sudin: [ 88  71  41   8  42  29 -16  37 -67  77]
matil: [ 49  14  20   0 -51 -20  19 -52  34 -52]
Tufu: [-10  17 -13   9  19   5 -42 -59 -41  39]
has: [ 9 19]	yes
has: [50 14 20]	no
has: [20 -1]	no

Seb: [-71 -56 -28 -57  56  17  59  48  66 -30  62]
Mit: [ 25  24 -24 -11 -17 -12 -11 -19 -25 -42 -94]
Dadol: [-71 -56 -28 -57  62  17  59  48  66 -30  62]
has: [59 48 66]	yes
has: [48 59]	no
has: [-57 -28 -56]	no

vak: [ 38  16  32 -37 -23 -61  50  65 -18]
Rus: [ 11  41  47  18   8  47 -12   0  51]
liraz: [-49 -28   0  -2  33  58 -14 -25  26]
mun: [-49 -28   0  -2  33  23 -44 -39  -6]
zup: [-40 -57  -8 -39  39 -51 -30 -36 -46]
kerib: [ 22  37  31  17 -23  46  25  24  64]
Gapin: [ -9  -1  57 -48  13  -2   3  18  30]
bavi: [-29 -52  37 -73  40 -72   5  -3 -57]
mopa: [ 31  -1 -33   8 -31 -21  32  14 -37]
Biso: [-32 -55 -17 -32  28 -39  -5 -27 -55]
Deriz: [-49 -28   0  -2  33   1  18  26  48]
Zedo: [  3  38 -52  86 -17  65 -23 -17  28]
has: [-57  -8 -39  39 -51]	yes
has: [-51 -31]	no
has: [ -9 -39]	no
has: [-21 -31   8]	no
has: [ 46 -23  17  31  37]	no
has: [ 3 18 30]	yes
has: [ 22  37  31  18 -23]	no

Kes: [21 24 -3 -2 40  2 -7 13]
roka: [ -7  24 -17   6 -50  -4 -16 -14]
Badiv: [ 21  36 -19   5  22   0 -21  12]
tebud: [  4 -52  41 -20  97   8  44  27]
pive: [ 32  33 -15   1  22   5 -18  12]
Rut: [-13 -42  21 -15  46   8  34   6]
gabup: [ -6 -35  33 -21  93   1  39  21]
has: [ 36 -19]	yes
has: [ -6 -35  33 -21]	yes
has: [ 21  36 -19   5]	yes
has: [  6 -50  -4 -16 -14]	yes

Lop: [-11   0 -43 -45  19 -44  42  15  -7 -36 -36  17  18 -30  12 -28]
gefo: [ 27 -16  -3 -63  10  15 -63 -27 -15  -8 -41 -35   0 -27  -8  18]
lem: [-27  10 -15  30  -2 -35  75  33   6 -22  19  49  21  18  12 -32]
Luzu: [ 27 -16  -3 -63  10  15 -63 -27 -15  -8 -41 -35 -10 -27  -8  18]
lege: [-16   5 -39 -27  15 -49  57  28  -2 -31 -22  23  21 -23  18 -34]
Meke: [-27  10 -15  30  -2 -35  75  33   8 -12  27  42  19  17  16 -30]
Pugo: [-20   2 -44 -45  19 -39  54   3  -7 -47 -32  33  20 -13   1 -25]
midu: [ 24 -16  26 -18  -9  44 -77 -38  -9  12  -6 -34 -19  10 -20  37]
zis: [ 34 -16 -10 -77  17   4 -69 -15 -16  -9 -58 -48  -8 -52   2  11]
bur: [  8  -9 -30 -67  19 -21 -11  -5 -15 -32 -50  -9   6 -37   3  -8]
guvi: [  9 -10 -24 -66  17 -10 -19 -16 -16 -29 -47 -10   3 -28  -5  -1]
has: [-12   8]	no
has: [-26  -8]	no
has: [-16  -3 -63  10  15]	yes
has: [-78  17]	no
has: [-27 -15  -8]	yes
has: [ 7 -9]	no
has: [ -9 -50]	no

val: [-20 -84  67  90  64  25 -59 -75  86 -78  24 -81 -14  71 -52  88  44  65
 -29  34 -36  55  36  57  75 -61 -48 -37  45 -63  42  61  70 -93  -4  20
 -23  57 -62 -32  67 -89  74  -1  85 -83  28  81 -64 -53 -14  40  82  94
  67   8  88  72 -23  35  76  63  59  29]
fida: [-63 -20  -2  41  -6 -58  -6 -24 -86  65  32  40 -73 -27 -20 -76 -77  43
  -8  21  29 -76 -48 -20 -76 -53 -12  13  88 -70   6  86  81  83  98  88
 -14  -6 -20  68  91   1 -18 -51 -31  92  33 -73  31   9  58 -38   4 -84
  95  15  80  31  50 -53 -91 -88  -6 -88]
piroz: [-58 -61 -26 -38 -48  19 -48 -77   3  72   7 -49   5 -83 -44 -55  22 -92
 -20  18   3  94  49  63 -44   1 -76  63   6 -78  54 -67 -64 -88  41 -28
  36 -13  75  31  39 -47  92  36 -88 -65   0 -68 -97  44  71 -96  78 -94
  48  10  82  -9 -53 -23 -51 -75 -82 -94]
Pilo: [-20 -84  67  90  64  25 -59 -75  86 -78  24 -81 -14  71 -52  88  44  65
 -29  34 -36  55  36  21  75 -61 -48 -37  82 -63  42  61  70 -93  -4  20
 -23 -25  37 -87  67 -89  74  -1  85 -83  28  81 -64 -53 -14  40  82  94
  67   8 -17  72 -23  35  76  63  59  29]
sem: [-20 -84  67  90  64  25 -59 -75  86 -78  24 -81 -14  71 -52  88  44  65
 -29  34 -36  55  36  57  75 -61 -48 -37  45 -63  42  61  70 -93  -4  20
 -23  57 -62 -32  67 -89  74  -1 -31  36  37   5  -2  77  -1 -97  71  84
 -74  93  39   5   4 -28 -51   0  41  47]
has: [ 93  39   5   4 -28]	yes
has: [  3 -77 -48  19 -48]	no
has: [-88  -6 -89]	no
has: [ 25 -59 -75  85]	no
has: [ 88  72 -23  35]	yes

mana: [-30  12  -9  -1   0  19   6   1 -18  43   4  -4   3  13 -13  32  14  30
   0  -3   3  -4  -2   6   1  12 -13 -36  -6 -17 -12 -17  16  15 -14  38
 -13  -1  17  14  -5  39  34  19]
vufan: [-25   7 -13 -10  14  14 -24  -6 -28  41  37  29 -25  16 -29  45  26   6
 -16  25   1  31  14  18  17  14  -4 -43 -18   8 -26 -26  24  32  -2  50
  -5   7  69  -2 -18  67  58  30]
negub: [-11  21 -58 -20  11  13 -44  -3 -46  52  25  19 -14  32 -42  50 -16  32
 -53  10  43  46   7  30  28  15 -36 -88 -11 -34 -14 -14  46  26   4  57
   5   9  30  59  23  41  34  42]
has: [-14  15  16 -17]	no
has: [ 37  29 -25  16 -29]	yes
has: [34 41 23]	no

